rotation ticks, each row followed by its count of ticks
The counts run from 0 to 147.
[ 54 -29 -19 -16  17 -33 -20  15  -7   4 -30 -38 -18   6 -22 -27 -19  28
  -2   0 -26  -8 -20  -3 -15  23  31  22  47  40  -3  12  -1  13  18   9
  -4  29  10  -2   9  48 -37 -24  37  18  -2  -9 -28  -5  -6 -43   2  17
  -5  21 -20  19   5 -22  -6  -1   8 -21 -15  25   2  -8 -48  14  22   5
 -23  14  13 -36 -25 -16 -11 -14  15  39  21] => 12
[ 55 -13  19 -14  17 -11  17 -15 -12 -17   3 -30 -10  18  -6 -25  27 -16
  -6   1 -18  -2  20 -17 -23  41  24  23  24  16  -2  -9  -7  -1  -5  46
  22  14  34 -21   9  32 -26  -2  47 -24   7 -23  -9 -18  -1 -31  24  -8
  15   9  17 -22  32 -28 -24  37   9 -31 -28  33  -6  -8 -28  32  29   7
 -24  -3 -11   8 -14  -7 -10  16  21  48  14] => 40
[ 25 -10  18  -5   8  25  21  -4   2 -14  24 -29  15   5  -6  -8  12   4
   1  -4 -27  -7   2 -19   0  51  -4  -1  38  36  11   8   6  14   6  11
  26  38  10  13  18  24 -33  16  71   3  12 -17  -3 -29 -26 -32  32  13
   3  22  -1 -14  39 -15   6  12   0 -38   1  46  11 -16 -36  14  10   5
  -3  -2 -18 -31   7 -29 -13  40  -1  48  11] => 83
[ 28 -27 -20 -20  15  -2 -18  -9 -22 -40 -16 -59  20  15 -21  20  -4   3
 -19  -2 -36 -19   7  23 -30  33  36  21  32  38  29   0  10   6  12  25
  -4  35   4 -22  20  29 -15 -19  24  21 -10 -26 -19 -17  11 -20  40  22
   3  37 -42   5  22 -26  12  -1  17  -5  -4  35  33   0 -41  10   1  -8
 -18  -3   3 -39   9 -17 -12  15  17  17   4] => 76
[  3 -33   5   8   1   1  -1  17  -5  -8 -10 -39  15  -5 -11 -20  -3  -3
  -5  -2   3 -39  -8  10 -36  15  42  27  35  24  35   1  -7  -5  -4  22
  22   7  30   3  37  46 -38 -16  52  -7  -7 -13 -25 -14 -36 -33  10   7
  -5 -11  -9 -16  -2  -5 -13   8  -3 -29 -18  40  10 -48 -35  27  26   1
 -16   7 -13 -45 -26 -10 -19  15  20  15   9] => 67
[ 37   2 -21 -23  27  -4 -11   2  -7 -23  -3 -22  -5  -7  -6 -13 -11 -10
  10   3 -14 -58   3  20 -32  22  28  47  12  37  23  13  13  18   0  26
  26  19  16  -2  21  20 -24 -19  19  -3  21  11 -22 -19 -27 -22  -6   7
  14  46   9   7  -4 -33 -11 -16  -5 -31  -7  73  22  -9 -18  16  26  12
 -29  12  15 -38  -5  11 -35 -15   6  47  15] => 24
[ 45  -8   0   4  26  -1  -6  15   3  -4 -16 -10  23  11 -28 -20 -44  -2
  -1  21  -6  -9  19  15 -22  48  11  34  19  54  28   3  30   9   9  13
  40  60  -7   8  19  18 -12   0  40  -8   2  14   0 -25 -21 -35  40  -7
  11  54   0 -15  10 -18 -15   5  24 -19  -1  49  20  -6 -22  28  -4   3
   5   3  25 -18  -7  10 -10  -5 -12  20  17] => 101
[ 62 -20 -16 -17  11 -23  -8  23 -12  -4 -15 -26   6  12 -14  -6 -10  -2
  -9 -10 -26 -22  18  21 -42  18  37  48  15  43  25 -12  11   7   7  21
   5  52  -5  -8   4  12 -13  -4  28  18  -3   8  -8   0  11 -29  33   7
  20  47   4  -8  12 -43  -6  -7  14 -10  -2  55  16  13 -23  12   5   3
 -36  10  19 -14 -19  -4 -11   8   3  32  26] => 35
[ 43 -15  -5 -18   6  20  -4   7 -16 -15  -4 -28  35  22 -24   2   7 -29
 -22 -30 -12  -8  20  17 -34  38  40  25  22  51  39  15  22  12  -1  33
  24  39  14 -11  13   4 -24 -14  46  -7  -8 -23  12 -25  -8  -9  40 -14
  17  12 -13 -39  21  -5   6  18   1 -15   0  33 -11  16 -34  37   4 -11
  -7  -3  18   4 -31 -13 -27  11  23  28  10] => 58
[ 33 -11 -11   8  -2  11  38   7   3  -5   6 -21  42  23 -14 -21  -5 -10
  -3  10 -22 -17  24   5 -24  64  18  21  39  39  16  -4  28   5  -9  23
  18  44  16 -11  52  21 -11 -23  30  25  -5 -21  -4 -11 -34 -46  36 -16
  10  25  -9 -27   9 -15  25  17   6 -35   8  25  12 -15 -33  23  -6   5
  17  -9   4  -9 -19  -7 -12  12 -16  23  16] => 60
[ 59 -34 -14  -6 -13 -42  -1   9   3   3 -17 -36  26  18 -10 -17 -16  13
  -3  -8 -35 -21  14  18 -39  40  33  32  29  18  17 -13   2   8   1  13
  -1  54  11   0  26  26 -23  10  29  19   2   9 -26  10   2 -52  19  13
  -1  30   5   4   2 -27   2   0   0  -9  15  49  19  -4 -39  10  13  -5
 -34   2  34  -6 -34 -16 -14   9 -11  22  20] => 34
[ 44 -14   5   7   7   4  -8  39  -7  -4 -14  -7   1 -11 -31 -30  10   3
   6  10 -11 -36 -35   5 -33  24  34  31  43  27  23  23  -7  -1  10  21
  34  -4  13  -9  17  36 -33 -21  25 -13  -3 -14 -18 -22 -23 -41   3 -23
  23 -25  -1  20 -13 -27 -35  25   1 -25 -15  33 -19 -28 -45  10  36   6
  -8  34  28 -14 -25  -9 -23 -16  19  39   2] => 133
[ 59 -42 -17 -22 -27 -10   5  18 -20 -51  20 -43  22   2 -11  -1  15  -9
 -14 -24 -52 -10  -7   6 -27  42  15  15  17  11  34  16  11 -13  20   8
  16  34   6 -12  13   2 -18   3  14  32  26  -8 -10  -4  -2 -37  29   4
  15  20   5   0  19 -49   1  23  17 -18 -14  29  10  12 -31  26   1 -14
 -18  29  29  -6  -6  -7 -33  14  14  42  -3] => 32
[ 51 -41  -1 -32  -6 -16   4  21 -22 -25  22 -39   9   9  -7  -8  19   0
 -20 -36 -48  -4   5 -14 -21  41  25  39  26  22  34  -4   6  12  10 -11
  20  42   8   7   5  24   4  10  18  29  24   3   0   2 -32 -34  32   1
   1  13  11   0   7 -44   8  20  11 -13 -27  23  -4   1 -35   6  21   5
 -26  20  30   4   3  -5 -29  11  15  27   4] => 31
[ 22 -19  -6   3  15   0  13  -8 -18 -38  -3 -43   5   9 -17 -11 -13  -5
   7   6 -19 -17   4  -9   2  40  37  38  28  42  31  -8  31   9   3   1
  23  27  29  -1  25  23 -20 -39  31   4   3 -21 -16 -24 -47 -33  31   1
  12  34  -5 -21  -7 -27  23   7   9 -53 -26  23  39 -41 -20  43   0   5
 -11 -13 -22 -34   3  12 -24  -2   8   6   8] => 64
[ 36 -19  13  -8   1   8   3  -9 -15 -37   9 -17   1  10  -4 -13  17 -18
   5  16   0 -28  -7   4  -5  39   6  -2  23  19  19   8   7  -1  20  44
  33  12  25  -1  -8  18 -27   3  56 -18  23   8 -16 -21 -23 -18  17   5
  12  37  12   8  17 -37 -30  29  21 -48 -47  54  19 -25 -26  43  24 -11
 -16   6  -6 -25  14  13 -24   3  11  44  -2] => 106
[ 50   3  12   7  27  -6   9   5  -3 -12   4  -8   1  26  -8 -23  -8 -12
   1  -3  -8 -38  28  -9  -4  26  51  67  33  18   6 -16  13  38   1  27
  26  15  23  11  38  45 -16 -32  38 -16   0  -5 -19 -18 -25 -26  14 -15
   8  14   5  -3   8 -25  -5   1   5 -32 -13  40 -10 -27 -25  30  47  22
 -34   2 -16 -30 -19   6 -22   4   8  25  18] => 145
[ 46 -28  -8   2  -1  -2 -15  13  -4 -22  10 -54  17 -17 -22 -11 -28  19
 -17 -19 -14   2 -13   5   4  64  25  24  20  36  27   7  23  19  31  -3
   7  51   6   3  19  30 -27  23  37  12  18 -10  -6 -11 -43 -41  15   5
  -9   9 -13  -1  26 -15  -2  31   7  -7 -14  31  15  10 -50  34  -7 -30
   6  -3  45 -14  -2 -13 -28   4  -9  20   3] => 97
[ 43  -4  -3   0  23  14   3  -7  -4 -36  -8 -13  28  21 -20  -5 -11 -15
   0  15  12 -15  28  22 -19  53  11  30  11  54  33  -2  35   7   4  40
  44  42  -3   2  19  10  -3 -16  43 -17  10  -4   6 -25 -11 -17  22  10
   8  49  -8  -1  44 -29 -13  11  22 -27 -23  64  14   7 -27  25   8  -5
   0   8  19 -22  13   3 -24  -7  -8  35  -5] => 102
[ 34 -32 -27 -13   5   9  20  10 -24 -28  -1  -4   8  18   4   7  27 -32
  16 -13 -12 -37   1  35 -32  29  32  31  11  45  56 -13  12  -7  -9  32
  26  25  -1 -11  13  18 -31 -35   8 -13  20  -9   2 -19 -14 -38  12  17
  -7  18   1 -26  -4 -18   2  22 -15 -19 -12  55  12  17 -19  25  14  10
  -1  39  27  -8  -8   8 -51   9  18  42  -2] => 47
[ 58 -31  -1 -10  19   7   6  29 -23 -22  17 -27  15  12 -11 -23  44   2
 -32 -26 -20 -27   9  -7  -7  37  42  38  34  36  33  16   2  19  12  22
  22  10   9   9  14  36   0 -17  27  19  12 -15   6  -1 -38 -10  18  -8
  15   6  -6  18   9 -25   8   4   0 -13 -20  28 -19  21 -44   9  20  -7
 -10  29  38 -29 -10 -22 -33  -8  15  33  -4] => 135
[ 30 -32  -9  13   3  -9   6  29 -10  10 -10 -56  23 -11  -9 -27  -3  20
  -5 -18 -24 -27 -11  17 -31  49  26   7  28  24  22 -12   2  11   8  21
   6  35  15 -20  23  26 -36  -1  63   5   2 -31  -7 -10 -24 -45  24 -15
   1  -6  -9 -23   7  -9   2  14  -3 -25  14  32   2 -11 -50  16  -2 -13
  -5   5  41  -9 -47 -25 -14  -5   5  24  29] => 56
[ 63 -13 -17  -4  11  -8 -11   8 -18 -34 -20 -21  -6  15 -32  -2 -13 -23
 -11   5 -23 -18  24  19 -39  31  42  53  11  34  26  -8  17   4  10  39
  25  30   5 -31   8   2 -15 -21  21  -2   4 -18   9 -20  20 -28  31 -19
  23  27  -9 -14  26 -36 -20  11  15  -2 -13  46  -4  19 -28  31  14   5
 -28  25  21  -1 -13   5 -24  12  22  23  15] => 36
[ 34 -33 -18 -15  -7 -13  -2   8 -40 -39   4 -68 -13  -3 -20 -14  26   6
 -28 -32 -25  -8  -7   0 -23  26  35  19  31  44  12   8  -4   0  22  13
  11   6  35 -43   1  19 -17 -24  29  12   1 -37   6  -7 -21 -18  32  -6
   2  14 -28  -7   7 -29  -2  12  15 -31 -26  10  13   3 -51  31  -2 -14
 -20  16  11  -6  -8 -18 -15  -2  21  17   9] => 54
[ 35 -42  -9 -17  14   6  20  20 -25 -20   0 -28   7  24  -4 -14  25   1
   2  17 -16 -34 -18   1 -47  31  12  18  35  49   5   3  -9 -11  -4  23
  24  19  21 -13 -15  17  -1 -45  26  10 -18 -21 -10  -2 -13 -53  47   3
  26  31 -22   6  10 -37  -1   8  -5 -43 -18  39  33 -11 -15   2  20  26
  -8  39  -8 -10  -3 -19   2   7   1  34   1] => 50
[ 47 -33   6  -3 -10  -3 -26   9  13  -5 -23  -3  31   6 -34  -8 -61   0
   7  12  -2  -3  16  15 -29  45   7  20  24  54  15   2  25 -13   2  30
  15  47   1   8  28  24 -29   8  40  -3  -4   5 -15 -25   0 -45  24  -5
   7  18   0 -15  22  -5 -20  17  24 -16  -1  42   4 -10 -42  30  13  -2
   4   9  17   0 -29   3  -3  10  -1  31  11] => 100
[ 47  -4  -4   3  19  -7  -2  -5  -1  -7 -16  -9  16  10  -9 -19 -13 -14
   0  19  -8 -39  13  17 -14  36  34  29  43  20  18 -10  11  20  -9  50
  10  17  28 -17  39  21 -21 -24  30 -26   7  -8 -26 -20   5 -25   8  -2
  34  15   7 -14  18 -22 -17  19   8 -25  -6  53  -9 -20 -33  19  39  13
 -28  -1   4 -25 -35   2 -24   8  11  43  11] => 144
[ 30 -30  -9 -23 -15  -5  16  15   3   9   6 -28  -6  10  -7 -21  -7 -17
  26 -26 -36 -14   9   1 -45  35  24  29  27  42  33  -6   0  -5  -6  -1
  22  19  18   2  12  42 -57  -7  55  10  -1   1 -13 -20 -30 -66  19   0
  -7   6  14 -35   1  -4  -2  12 -16 -36   3  40  17 -22 -25  14   9  20
 -18  13  -3  -1 -28   4 -28  22  10  40  23] => 45
[ 32 -26 -19  -9  -2  -9 -18 -15 -18 -37 -32 -47  15   2 -39  19 -24  -1
  -6  18 -26 -17 -14  18 -35  30  25  27  36  18   7   3  -5 -11   6  41
  -1  29  18 -19  21  24 -41 -24  36   3 -13 -38 -20 -18  23 -26  30  21
  12  18 -33  -8  21 -25 -11  23  18 -15   0  34   9  -8 -46  31   7  -6
 -26  -3 -15 -23  -3 -22  -5  27  16  16  10] => 77
[ 39 -30   1  -9  18 -29   8  16 -27 -37  -2 -67 -12   5 -10 -13  31  20
 -21 -29 -17  -9  -4  -9  -9  42  48  48  32  44  16  -3   2  19  10  12
   0  19  34 -23  -3  38   4 -25  39  16   1 -28  -6   4 -38 -19  27  11
  -8  17 -25  -6  -7 -30   9  10  -9 -25 -29   6  12  -1 -37  27  16   1
 -11  18  20 -31 -13 -13 -21 -15   7  12   6] => 53
[ 17 -34  -4 -30 -24 -13  -1  -8   5  -9  12 -32  -5  30 -12 -21  10 -22
  15 -45 -31 -12  -6   8 -38  30  17  -1  26  20  44   2  -7  -6   1  26
  10   9  39 -12  26  35 -59  -3  38   4   9 -20 -17 -18 -20 -44   8  -1
   0  -9   8 -27  15   0  16  26  -3 -33  -9  44  15 -13 -28  29  24  -4
 -22   8   1   6 -26 -13 -32  29  32  49  21] => 44
[ 55 -43  13 -30   2   4 -27  14 -24 -34 -11 -33  21  -1 -11   7  23  11
 -22 -10   0   9 -18  -5 -10  41  17  20  37  30   8  21  -5  -4  13  42
   7  23  23   3 -15  33 -28  20  46  -2 -10  -8  -8  -6 -28 -17  22  23
  -8  16 -18   6  21 -34 -38  24  16 -27 -31  31  -8   2 -48  46  14 -31
 -11  15  29 -14   1 -27  -4   6  16  39  -1] => 95
[ 55 -12   3 -27   5  20   6   2 -11 -12  19 -13  25  13 -18 -14   5 -15
 -21 -19 -25 -16  12 -20 -22  41   7  21  32  46  -6  29   4  11  13  19
  16  36  16   1  13  23 -17   4  40  12   2 -17  -9 -17  -2 -14  38 -18
  23  24 -11   5  45 -25   0  10  19 -27  14  37 -25  13 -54  15  21 -10
  -9   8  13 -11 -11 -35 -12  21  -1  66  15] => 17
[ 49 -15  12  -7   2  -3 -11 -36   8 -40 -14 -18  24  26  -9  -4 -18 -28
 -12  15  15 -14  21  18 -15  51  16  22  20  52  21  -7  29   0  11  57
  21  21  24  -7  38  24 -10 -19  17 -26  12  -6 -14 -25 -11 -24  27  11
  18  24  -9   5  43   0  -4  33  19 -14 -29  46  14  -3 -26  45  25   1
   5  -5  -2 -10  12   2 -18   8  -1  41 -28] => 103
[ 60 -39   3 -12   2   8  -7  10  -6  -6  -1  12  25  26  -5  -2  25 -21
  12   6 -16  -8 -10   8 -19  37  15   4  39  27  41   6  -1 -16 -12  38
   4  23   3  20  22  39 -38 -11  13  -7  -8   2 -33 -10  -5 -47  27  28
  12   6  -5   5   3  -3  -3  27  -4 -15  -7  41  -9   2 -29   3  40   6
   6  24  11 -17 -12 -19 -25   5   7  66 -16] => 7
[ 15 -21   1 -21  -2  -3  11 -23 -11 -33  31 -43 -11  20   3 -15  36 -21
   5 -47 -29 -19   7   2 -18  43  19   5  16  38  45  -4   8  14  17  20
  21  12  35 -17  15  26 -37  -8  39   2  37 -23   4  -9 -25 -20   8  12
   7  21   6 -26  27 -13  11  12 -19 -38 -18  47   9   1 -23  40  17   2
 -15   0   4  -6  -3   5 -32  15  21  42   3] => 43
[ 47 -35  -3 -13  -3  22  10  17  -2 -16  21   4  29  25  -4  -1  31 -19
   1  -5 -24 -30 -10  14 -22  24   2  -8  34  46  43  24   6 -10   8  23
  27  25  -7  17  19  38 -13 -28  26  19   6  -8 -20 -17   4 -30  26  32
   2  12  -7  24  13   2  13   7   0 -19   3  63  -5   6 -35  -3  26  10
   5  29   6 -35   9 -27 -20  14   2  70 -21] => 6
[ 51 -24   7 -18  -3 -10  15 -17  17  -8  17  -1  22  44  -1 -23  15 -19
  13 -12 -20 -23   7  13 -21  59  14   6  40  45  29  -5  16   5  -8  22
   5  24   5   7  48  25 -23 -28  21   4   7  -3 -29 -21 -26 -46  18  11
   9  14   4  -8   9   7  38  22   0 -33  -3  34   2  -4 -28  34  20   8
  17   7  -5 -15 -18 -13 -31  -2  -6  61 -17] => 126
[ 71 -38  -2   0   3 -30  -2   4 -17 -10 -11 -31   4  10  -2 -23  17   8
  -2  27 -33  -5  -1   7 -11  35  15   6  47  26  18  -5   9  10  18  23
   2  30   4   3   4  27 -11 -18  41  29  -3 -10 -28   0  10 -49  33  28
   3  51 -16  26  12 -33   3   9  15 -17 -27  58  22   8 -31   4   7 -12
   1  21  22 -45  -3  -9  -1 -13 -26  32  -5] => 116
